One vector is turned by the same rotation once a tick. Each row is the vector after some number of ticks, and that number follows the row.
The counts run from 0 to 399.
[ 21  -3 -61  15   5  -8 -10   2  24  21  -6  -6  16   2  15  -6   6 -31
   5   4 -28  44 -29  -3  -8 -15  13  10   5  14   3   0   6  19  32  17
  13  29   0  20  34   3  40  -7  19  -9  30 -11  22   7  44  -1  34  19
  29 -37 -19   3  -2  -6 -40   1 -30 -43  13 -31 -22 -27  22   6  26   1
 -52  -6   1  24 -15 -12   3   3 -12]
232
[-17 -14 -22   9 -32 -41   6 -19 -13  13  15  -2   6   1 -18 -14  29 -18
  -6 -17 -11  24  12  22  27  12  57  -8  28  -1   9  21 -11  20  -5  13
  -1 -14 -33 -18  11 -27 -10  -6   7  22  11   9  19  35  33  39  -5  -9
  13  16  -7  17   4  19 -15  -6  34  -7  38  17   6  13 -12   4  14 -16
   4  17  26  24 -30 -58  27   8  -2]
189
[ -7  -8 -47 -24  -2  16  10  -7   9  35  -1  15  26 -11   4  -1 -18 -45
  11 -14  28  60   3 -14   0  16  20  23  15  35  -5  14 -10  19  31  21
  -4  -9 -21 -14  34 -13  27  13 -13 -12  19 -15  28   3   8  -8  22   8
  -2  12 -25 -18   6   9   0   7 -15   2 -16  -2 -23   9  47   5  11   6
 -58  20   8  24  10 -36   4 -42 -24]
348
[ 16  -6  -6   7  40  -8 -17  -8  -2   2 -23  -6  -3  36  35 -26  13 -46
  14  15 -10 -18  -8  37  81   1  -6  14 -11  15 -22 -22 -15   8  14  -3
   3 -17  15  40   2 -26  24 -11  20 -24   7 -25  -3  40 -14 -16  -6   2
  23 -27  17   6  -4   6   9 -16  -9  -4  16 -36  20  -9   6  45 -13 -23
  21  -5  -5   8 -19 -13   6  12  35]
249
[ -8 -44  30 -17  40 -15 -11 -44  27  -6 -38  -7  -3   8  17  27  14  -7
  -7   7 -41 -21  17  26  30  -2  13  19 -16  20  21 -12 -22   2  -5  51
 -25  -4  -8 -11  -7  -6 -13 -13 -12   9  -7 -30   1   4   9 -23 -17  -1
   4  53  29 -23  -6  33   2  -5 -12  -1  40   9  18  11 -25  20  -5  30
  34  -2  -1  21  15  -9  18   4  18]
291
[-29  -3  10   2  -7 -45 -15 -50  20   7  -8  31  39  -1 -20   5  -7 -33
   0 -36  14  21  25   0  16   0  39  15  31  12   6  33 -20  22  16  25
   6 -30 -33 -48  10 -22   7  -5 -15  18 -14   6  15  32  18  23 -27   6
 -18  42 -22  -6   3  11  19   7 -10  26   5  37  -4  41 -29 -18  17   0
  -8  11  24  12  11 -16  11 -21  -4]
180
[-13 -14   9  20  13 -33  12   6  -2  -8  12 -39 -10  31 -20 -10  14 -24
 -21  10 -37   5  -2  36   7  30  32   4 -23 -24  38   9   7  45  13   9
  -1  -2  27  19  23  29   6 -29 -14  -3  24  13   9  41  19   7 -15  -8
  46 -15   0 -12  13   9 -42 -17   0 -23  18  -3 -14   1  10  10  38 -46
  -2  16   7  22 -30 -28  19  32  19]
72
[ -5 -39 -16   1  28 -22 -20 -43  16  18 -17 -15   1  -9  25  15  33 -68
  31 -17 -19  20 -19  34 -13 -18  25   3 -13  36 -12   7  -4 -12 -12  30
   1  -4 -37  -2  20  -2  12 -30 -16  30 -36 -19 -10  -4  -3   6  13   8
 -12  -3  32  -3  -4  30 -18   2 -41   3   7   8 -11   2 -31  -4   4   8
 -16  -6  20  31   0 -34   0  13 -13]
206
[ 12 -17 -25  -4  18  -5 -44 -45  29  29 -30  12  -3  -9  29  13  19 -51
  32 -23  -2  12 -17 -10  29 -26  -9  -2  -4  49 -18   6 -19 -24  10  33
   7 -14 -27   3   6 -47  21  -2   7  13 -13 -30  -6   8   5  -7   1  -2
 -15  -1  31  22 -22  18  17   5 -28  -6  22 -32  23 -30 -17   9 -21  27
 -24 -15   4   0  17 -10  -9  -7  -1]
373
[-33 -20  -4  13  -5 -44 -23 -41  19  47 -25  20  10   2  44   2  -8 -42
   8 -20   7  -3  19   9  44 -18   5   9  20  46 -17   9  -6  -4   3  34
  -2 -46 -29 -14 -12 -30  -2  12  -2  -3 -28 -38 -11  32  11  23   8 -11
  -2   0   4  34   5  -3  25 -14   1   6   2 -10  20  13  -9  12 -16  32
  -5 -16 -11  -2  -6 -15  20 -21  26]
8
[ 13  -2  -3  16  35 -24  -9 -18   1  -2   0  -5   9  20  40   3   7 -66
   5  -2  -9   9   4  27  22   1  10  25  36 -26 -47  44   2  34   1 -13
   4   3 -51  44  41  -4  21   3 -18 -11   9  18  11  42   1  23  20  -5
  23 -18 -26  41 -10 -34  -2 -25 -18  13 -13  16   2  15  15  -4  18  -4
 -34   9   1   7 -14 -10   6 -12  -9]
218
[ 14 -36  -6   3  51 -15 -13 -30  19   6 -12 -31   1  20 -14   3  20 -52
   6   7 -13  20 -14   5 -17  17   5  23 -50  17  10  -6  -1   9  10  34
   3  -8  16   2  16  25  38 -46  -6   4  -7 -19  -7   8   4 -16 -21  19
   8   3  20 -39   0  30 -19   4 -59 -18   4  -3 -11  -1   5  -3  19 -17
 -14   3  21  43   9  -3 -15  -4  -1]
80
[-16  -5 -18  28   0 -51 -16 -16  18 -12 -15 -19  29   9 -29 -26   0   2
 -25  -6 -36  12 -10   7  -1   7  32   4  -2  -2  26   1  -2  25  17  44
  11  18   9 -21   9  10  31 -32  17  12   6 -17  24  23  55   6 -14  22
  11  -9 -16 -24  13  23 -35   9 -23 -53  28  -3  -5   6 -15   1  33  -8
   5 -12  18  29 -19   1  19  13   9]
69
[  6  22 -17   7  10   0 -19 -35  35  -8 -23  -7  33  28 -24  -9   6 -35
 -21 -14 -13  33  -3  10  -2   1  20  39   2  -3   1   2 -21  21  16   5
   7  10 -32  16  33 -11  34 -12  -4  15  20  22  32  -3  43 -20  -8  37
   3  26 -37 -25 -11   1 -10   9 -31 -20   1  10 -30   7  -7   2  14  -6
 -22   3  26  23  10  16  -8 -17 -20]
60
[  6  -6 -11   1  17  -4 -26 -35  32  22 -22  20  -7  13  49  37   7 -49
  -5  -4   1   4 -13   6  41 -26  -7  16   6  17 -11  31 -16   5   9  -8
   3 -19 -43  34  18 -34 -13   5 -26  -2   1  10  -3  25  10  16  11 -14
  17  17   1  46 -22 -22   3 -18  -8  15  -8 -21   6 -29   0  -4  -6  30
 -53   9 -27 -20  13 -16   0  -8   9]
379
[  6  -1   8  -3 -21 -27  14  14   7  -9   4   0  20  28 -17   0 -10   7
 -18 -15 -26   0  11 -14  35  -7   7 -11   2  -3  41  -9  -3  24  54  -6
  14 -11  21 -19   9 -38  -4   8  21  -7  38   3  24  62  -2   9 -18 -36
  37  -6  -6  16 -11  16  12   0  19  -1  53 -23   3 -16  -1  -1   8 -27
 -27  32  -9 -16  -6 -36  28  34  28]
153
[-24  15 -47 -20 -54 -13  -8 -32  21  46 -13  19  11 -10  11  -9   4  -9
   2   2 -20  38  20  28  34  -9  50  -6  43  31  16 -17 -30  34  10  23
   6 -13 -13 -21   4 -33 -10   6  31  13  17 -15  21  17  55  -2  10  21
   3  18 -10  -8   9  10  -2  -9   6  -6  26  -7  -8  -5 -16  35  -6   1
 -12 -15  14  -3  -4  -4  22  12  -1]
23
[ 16 -23 -29  -5 -12 -17  13   8   7  42  13  -3 -21   2  13  30  -3 -31
  10   7   4  43 -21 -21   3  -2   9 -25  -4  29  20  17   0  23  37   0
  14  -2  10  -4  19 -12   1  -1 -14  -7  15 -15   7  48  -1  26   8 -36
  33 -16   8  32   8   3 -26  -7   0   1   9 -41   0 -30  28  -7   6   0
 -71  25  -8   3   2 -48  17  15   5]
359
[  7 -18  -7  -9  20   2 -30 -33  41  17 -24  -7   8  13 -22  10  28 -53
   3 -29  -4   9 -18  -4  10 -19  -8  28 -43  45  26  -7 -23 -19  29  28
 -12 -32 -10  -7  23 -31   7   0 -12  22  -9 -14   8  11 -14 -25 -21  -7
  -1  37  32 -27 -10  34   9  23 -27  -9  24   0 -14 -16 -16  -5  -8   1
 -21  19  -7 -12  26 -39 -17 -13   7]
166
[ -2 -48  -1 -15  27 -10  -5 -40  39  15 -48  15  23  -8  52  27 -18 -18
  20  -8 -16 -14  -1   4  23 -21 -10  20  -1  40   6   4  -2 -13  25  62
 -11   3 -26  -8  20 -16   3   7  -5 -14   7 -28   2   7  -8 -22  20 -19
   3  30  11   6  -8  14  10  -4 -20 -10  18  -6  12   6   6  24 -14  53
 -10 -16 -40   6  29  -7  21 -11  24]
130
[ 44 -35   7 -10  44 -13 -18 -54  35  -8 -38  -4   3  14   4  23  13 -12
  14  11 -24   3 -12 -12  11 -10  12   6 -34  11  13  -6 -15   6  13  26
   8  15   1  -2 -13 -27  15 -34   7  21   5 -24  10   5   5 -30 -41   8
   6  37  25 -32 -25  30   5   9 -43   4  35  -7  20  -2 -24  -5  -5   4
  -8   1  20  19  36  -2 -15   5   6]
287
[-11 -35  -9 -15  20 -14   0 -41   2  22 -14   4   9  -3  24   0 -27 -11
   1   1   3  23  26  13   4  39  30  19  27  -3 -24  10 -12  48   8  43
   2  -2  -6 -29   2  24  26   2   5 -15  12 -34  17   8  24 -14   3  21
  18  11 -25 -29  14   6   3  -1 -17   3  -6  18  19  38  29  35  13  28
  -6  -6  40  35  19  21  17 -26 -10]
99
[ 24 -16  12 -15   8 -20   0 -24  36   2 -17  14  24  26 -21  17  -3 -48
  17  -3   5  19 -15 -17   9 -22   1   6 -21  39  42   1  -4 -23  44   4
  11  -9   6 -21  17 -47   3 -21  -6  17 -12 -10   7  25 -21 -17 -37 -21
  -3  20  27  -7 -27  28  10  11 -43   4  25 -13 -15   6 -24 -43 -11 -21
 -36  17 -10   3  27 -27 -14   8  16]
161
[-35   9  33  18  21 -12 -31 -33  26  -7 -16 -30   5  37   8   0  21 -35
 -29  -7 -29 -26  18  55  26   5  11  42  17 -26  -2  11 -16  34   3   0
 -12 -22 -35  40  24   1  -8   7  -6   2  16  36   8  36  22  -5  -7   5
  26  10 -13  16   5 -18  -2 -19   2  10  19  20   2  -4 -22  29  25  -2
  -2   7  -7 -12 -13  -1  24   8  17]
52
[ 13 -13  -2  26  39 -18 -26 -30  52  17 -53  13  15  28  28   6 -15 -31
 -10   1  17   3 -12 -19  54 -11 -17  46 -14   9  -2  22  -7   5  23  19
  11  -9  -9  22   3 -12  22 -10  -2 -16   7 -10  14  33  32 -13 -16  12
  21  15 -10  27 -15 -23   7 -16 -35  -2 -17 -18  18  -7  12   3   9  20
 -14   0 -20  11  18  41  -5 -33  26]
257
[ 29 -16 -55   5 -10   4   1   8  -9  28   5  13  -2   2  -4 -10   3 -29
  15 -14   6  49 -10 -25  16   9   7  -1  18  14  -9  19  -7  20  39   8
   5  -3   0   0  24 -28  26  14  17 -14  39  -3  22  28  20  10  18 -19
  10 -19  -6  25  -6  13  -1  14   9 -21  12 -32   1 -34  36  13  19  -8
 -63  29  16   4  -5 -48   4 -11 -17]
354
[-19 -27 -13 -23  -8 -29   4 -31   9  50  -9   8  -3  -9  27  19  11 -55
  34  -3   0  30  14  23  -2 -11  10 -25  -8  61   7 -19 -10   6  18  22
   6 -33   7 -26  -2 -14   7 -14   1  10 -21 -51 -14  24 -12  -4  11  -9
   1 -11  25  -6   8  29  14 -15 -37  13  27 -19 -11  12 -20  17 -22  -1
 -25 -20  15  -4  10  -9  15  12   6]
367
[-20 -15 -16   0   4 -28 -26 -50  33  44 -33  10  19  -4  52  39   3 -50
  12  -9   3  13  -3   1  17 -34  -4  12  11  44  -9  23  -9 -12   6  32
  -7 -15 -44   6  10 -26  -6  13 -14   2 -18 -18   0  13  16   2  17  -6
  -3  21   5  29  -6  -4  10 -11 -13   6  -9 -19   5 -24 -14  -1  -8  43
 -36 -12 -25 -16  19  -8   7 -15   3]
378
[ 31   4 -32 -11   6  -4   2 -28  40  19 -44  27  24  12   1   4 -17  -4
 -14  20  18  29 -17 -15  52  -5  27  28   3  18  10   3 -17  27  19   6
  19   7  -3  -5  -1 -29  16 -10  20  -3  29  -9  40  13  41  -8 -26  32
  22  37 -16 -19 -31  -4  -9   7 -22  -1   3 -20  20  12  16   7   8  10
  -6   5  18  32  22  20 -18 -32   0]
267
[ 16  27 -39 -18 -12  -2  -2 -24  40  15 -20  24  27   1  19   9   0 -36
  15   6   6  39 -13  15  35 -31  30  23  29  20   9   9 -23  15  14 -24
  28   7 -45  27  28 -42   5  -3  -8  13  18  31  29  16  22   6   2  14
  15  35 -22  18 -31 -22 -16   0  -7  12   0 -10  -7  -9  -3 -12   7  -4
 -42   8  -5   3  12  -4  -6  -7 -17]
389
[ -8 -28   8   3   7 -57   0 -26 -20   5  33 -13 -12  13   5  12  21 -48
  13  -6 -20   8  16  25  -1  12  42 -41   8 -16   1   7  -2  19   4 -17
  11 -16   2 -18  13  -3  -4 -29  -8  24 -14   0 -10  47 -10  39 -14 -24
   8 -18  11   9   8  25  -2 -10 -14  18  41   8   6  17 -28 -13  12 -31
 -16  -2  26   6 -21 -41  28  40   8]
199
[  2 -24 -16  -9   0 -28 -24 -36  18  31 -27  19   4  -1  43   4  13 -47
  40 -13  -6   1   2   5  50 -22  10 -14   8  51 -17  -8 -18 -20   7  23
   8 -24  -9 -20  -5 -53   6  -5  22  13 -27 -46 -15  21   1  -2   0  -2
 -19  -3  22   8  -8  31  27  -5 -29   9  27 -16  26  -3 -32  22 -27  12
  -8 -24   6   1   4 -27   5   2  21]
372
[-11 -39  15 -22  22 -16  -2 -28  23  19 -33   3  12   1  52   9 -11 -12
  20   1 -35 -31  27  21  35  -4  -1  17   3  35   0 -13  -8  -1  27  55
 -12  -5 -21  -9  -1 -12  -5  19   3 -20   4 -41   5  20 -16 -28  25 -21
  25  14  16  -1  12  30  19  -8 -10   5  30   7  18  11   5  39 -15  39
  12 -15 -33  -6  18 -10  29  -2  24]
129
[-21 -12 -32 -19  -9 -15   2 -22   4  43  -8  17  37 -16   7  -4 -13 -33
  24 -22  20  40  28  -4   2  22  25  14  26  33 -13   5  -7  17  29  43
  -2 -24 -16 -36  20  -7  32  24   5 -13   7 -31  10  12   7 -13  18  16
  -9   0 -28 -22  17  22  24  16 -19   6  -8   5 -10  29  21  21   5  12
 -32  -1  26  14  16  -8  15 -28 -19]
347
[ 14   0 -25 -12 -19  17   2  -8  31  10 -25  26  30   0 -14   3  -7  -4
  -2  -2 -15  32   2 -17  15 -12   4  13  12  27  26 -10 -21  17  47  25
  -3  26 -10 -10  27 -40  13  27  16 -10  48   0  39  -1  13 -23   1   9
  13  31 -11 -29 -24  22   3  20  -3 -23  27 -15 -19  -8  12  14  -2   7
 -47  23 -13   0  27 -18   4 -16 -20]
146
